In the rows, zero is written as 128.
A single turn carries every row of the set below to another of its rows. Some are shown first; where does it send the rows asked next?
C: [115 131 119 139 126 140  96 142 119 153 136 155 111]
U: [109 113 143 107 132 133 142 122 131 115 136 107 104]
A: [118 114  90 126 145 144 115 106 138 161 152 104 134]
N: [118 118 105 135 148 146 117  99 151 160 150 102 131]
G: [121 117 131 115 153 134 145 119 127 119 129 112  88]
H: [ 99 126 130 129 127 146  92 135 118 136 146 158 107]
M: [129 104 103 120 134 158 110  98 142 157 166 108 125]
B: [116 110 104 117 131 145 104 101 157 151 160 112 134]
D: [122 102 147 102 152 132 107 132 101 143 149 132  91]
Z: [113 121 125 128 130 154  95 144 104 136 155 153 111]
R: [129 121 141 114 153 141 145 135 137 115 128 118 103]
Q: [118 130 121 136 126 150 105 147 118 154 136 155 117]
W: [118 116 107 132 148 159 119 100 151 164 149 107 131]
T: [125 103 144 117 140 144 144 122 122 109 141 108 104]
Y: [134  86 129 127 140 133  88 113 117 160 156 138 124]
S: [122  89 136 109 157 129 119 116 115 145 154  96 131]
K: [118 122 113 141 134 138  98 140 114 138 136 163 112]
X: [123 123 138 115 151 130 142 134 136 116 129 114  97]

M turns into Z
U turns into B
X turns into N
Now find these:
D turns into S
W turns into Q
K turns into G

A single turn carries every row of the set below to another of its rows. Some are shown first; where does it send the rows asked next?
nav: [ 82  93 136  98 132 142 138 147 130 129 108 106]
likif: [117  84 153 103 103 143 131 169 147 117 125 108]
Zibu: [102 117 129 101 156 150 134 157 134  83 121 155]
boka: [119  81 161 116 131 147 146 165 128  79 134 121]
bateg: [104  92 178 113 130 149 126 163 140  95 125 107]
mal: [113 108 156 118 128 155  90 147 130 124 139 120]
Zalip: [109 113 116 104 129 149 114 144 119 106 123 161]
zener: [100 110 173  97 144 155 105 155 151 106 125 122]
foz: [ 86  95 118  96 137 139 149 146 123 120 107 122]
vuni: [115  92 135 122 160 146 139 150 120 119 149  98]
renut: [ 92 106 135 101 114 186 162 153 137 113 127 126]
sol: [103 118 128 118 140 190 157 155 133 109 149 121]
maba: [111 107 121 115 172 148 132 147 124 120 147 112]
Mar: [100 132 126 109 147 149 109 167 151 123 128 121]
Gemef: [118  91 138 103 139 147 150 159 127  73 127 150]
zokil: [120  90 127 125 120 139 152 179 130  98 133 112]
Gaz: [112  86 160 118 102 147 112 151 122 114 128 117]
ratu: [139  97 111 105 136 146 143 165 135  97 145 145]
vak: [100 116 141 119 137 191 149 156 138 115 150 109]
Zuba: [127  94 119 121 127 147 131 151 108  94 140 150]
fub: [115  86 137 133 110 142 135 159 107  98 131 122]
Mub: [128  72 137  81 136 148 139 134 130 121 139 131]
Pimis: [118  98 148  96 122 194 150 146 142 115 151 127]
tez: [111 117 110  88 133 147 127 160 146 113 119 153]
meri: [ 86 115 139  98 119 189 149 151 143 120 125 124]
ziv: [ 96 128 131 116 138 152  95 148 126 119 125 136]
vuz: [115 109 139  91 131 195 145 142 144 116 149 138]
baf: [121  85 141  77 144 151 121 130 139 131 137 130]
nalab: [102 126 147  98 163 156 109 153 145  98 127 142]
bomu: [125 107 154 104 132 153 104 163 156 128 144 109]

fub turns into Gaz
tez turns into ratu
Now find these:
vuni turns into nav
Gemef turns into boka
renut turns into Pimis

A single turn carries every row of the set below to another of its rows. Some are shown first; where does it send the rows asked next?
Kenus: [ 99 159 157 140 127 160 150 112 137 126 116 139 136 125 125 100 133]
dak: [127 119 121 110 117 126 160 128 136 112 108 132 134 133 121 155 108]
lale: [140 155 100 141 146 160 148 108 108 122  95 144 143 118 137 156 142]
sema: [144 123 140 136 128 157 111  75 145 105 125 142 154 134 142 123 125]
gad: [107 131 127 133 104 141 138 108 140 131 120 142 136 104 114  93 133]
Sefus: [141 146 121 151  97 132 128 103 115 110 110 149 140 110  97 110 130]
Gib: [123 134 123 112 127 133 163 105  98 110 103 144 161 105 103 129 133]
sela: [120 167 139 147  96 143 144 110 137 117 127 142 142 108 108 117 116]
Zesiz: [124 110 109 135 106 123 134 120 152 130 118 140 128 122 124 119 117]
Donez: [125 160 143 119 109 140 166 120 126 102 113 134 142 123 110 154 106]
deben: [135 158 103 140 145 165 149 104 105 122  94 146 144 114 134 147 148]
Dop: [124 173 153 152 120 150 151 122 143 114 121 136 134 143 127 139 107]
lus: [138 128 114 115 126 123 161 114 104 107 103 142 158 118 108 150 120]
sinan: [139 164 101 159 121 147 136  98 114 113  94 135 130 135 133 133 155]
Gof: [102 149 147 109 116 151 165 111 121 112 109 135 143 107 107 118 131]
Vum: [109 109 117 122 134 136 144 125 146 125 125 139 127 147 149 133 121]
rofof: [123 152 132 137 123 141 150 127 141 108 133 138 133 149 141 159 102]
Nuru: [134 159 100 156 124 149 135  96 114 116  93 136 130 132 134 124 162]
pako: [143 124 150 119 143 150 137  76 139 103 107 128 164 142 141 137 126]
Dobe: [145 133 145 138 125 159 112  73 142 102 126 141 155 133 140 125 122]
vimo: [144 143 151 134 144 151 118 136 124 108 118 156 117 132 138 146 122]
lav: [147 128 140 138 127 157 113  76 144 103 125 140 154 135 142 128 121]
pefu: [128 145 134 141 144 102 143 117 138 119 126 131 148 144 158 134 140]
fel: [137 126 113 146 102 128 125 104 118 116 107 149 137 112 101 102 135]
Ganok: [135 149  95 154 126 144 133  97 118 118  92 135 127 135 137 127 160]
tamu: [128 169 145 146 139 110 148 115 132 112 130 132 153 138 150 133 139]
dibo: [129 116 114 109 131 124 160 109 103 112 101 142 156 112 109 135 130]
beso: [141 155  96 158 123 143 134 100 118 115  93 135 128 138 137 136 155]
zekag: [141 129 143 136 127 160 113  72 143 104 126 141 155 131 140 120 127]
Vesor: [102 175 153 136 122 161 155 114 129 111 134 141 141 128 130 128 121]
Sanu: [136 123 145 126 149 150 115 134 127 116 115 156 114 130 142 132 132]
Fulig: [147 122 108 148 101 121 124 110 122 114 108 148 135 119 105 117 126]
Loduf: [138 146 121 148  96 125 140 122 147 116 125 140 134 125 118 142  99]
vuf: [138 144  95 137 148 159 147 109 109 125  92 144 141 120 139 151 144]
tanin: [126 135 155 126 149 160 118 128 121 116 115 157 117 119 136 117 141]
ped: [ 87 132 138 120 134 157 149 112 133 126 126 141 134 126 137 103 140]
somo: [138 125 152 117 144 152 137  75 137 104 107 129 164 139 139 131 129]
dipoz: [150 141 115 154  97 124 127 109 119 108 111 148 139 119 101 124 120]
lafe: [117 140 136 135 148 108 144 112 135 124 124 133 148 134 156 114 154]
Vano: [106 108 126  99 123 136 158 118 132 122 104 134 135 118 119 121 132]
Kas: [103 112 132 130 136 144 142 120 149 137 110 136 124 138 138 104 133]
Zuv: [134 143 125 118 123 130 164 109  99 104 105 142 161 111 102 145 123]
bikur: [133 156 163 134 142 161 121 129 119 108 119 158 121 121 132 132 130]
Munir: [132 147  99 137 148 163 147 104 107 126  92 145 142 115 136 143 151]
Zezof: [114 163 149 140 143 116 147 107 128 118 128 133 154 129 149 114 153]
tata: [128 127 128 142 129 133 143 131 154 124 115 134 124 155 141 144 106]
dedog: [139 132 155 120 142 155 138  74 135 102 109 128 166 138 138 132 128]
Vevar: [144 131 154 121 142 152 139  75 137 100 109 128 165 140 140 138 124]

vuf turns into sinan
lav turns into dedog
Vum turns into Dop
Now find these:
dipoz turns into Gib
bikur turns into lafe
Donez turns into gad

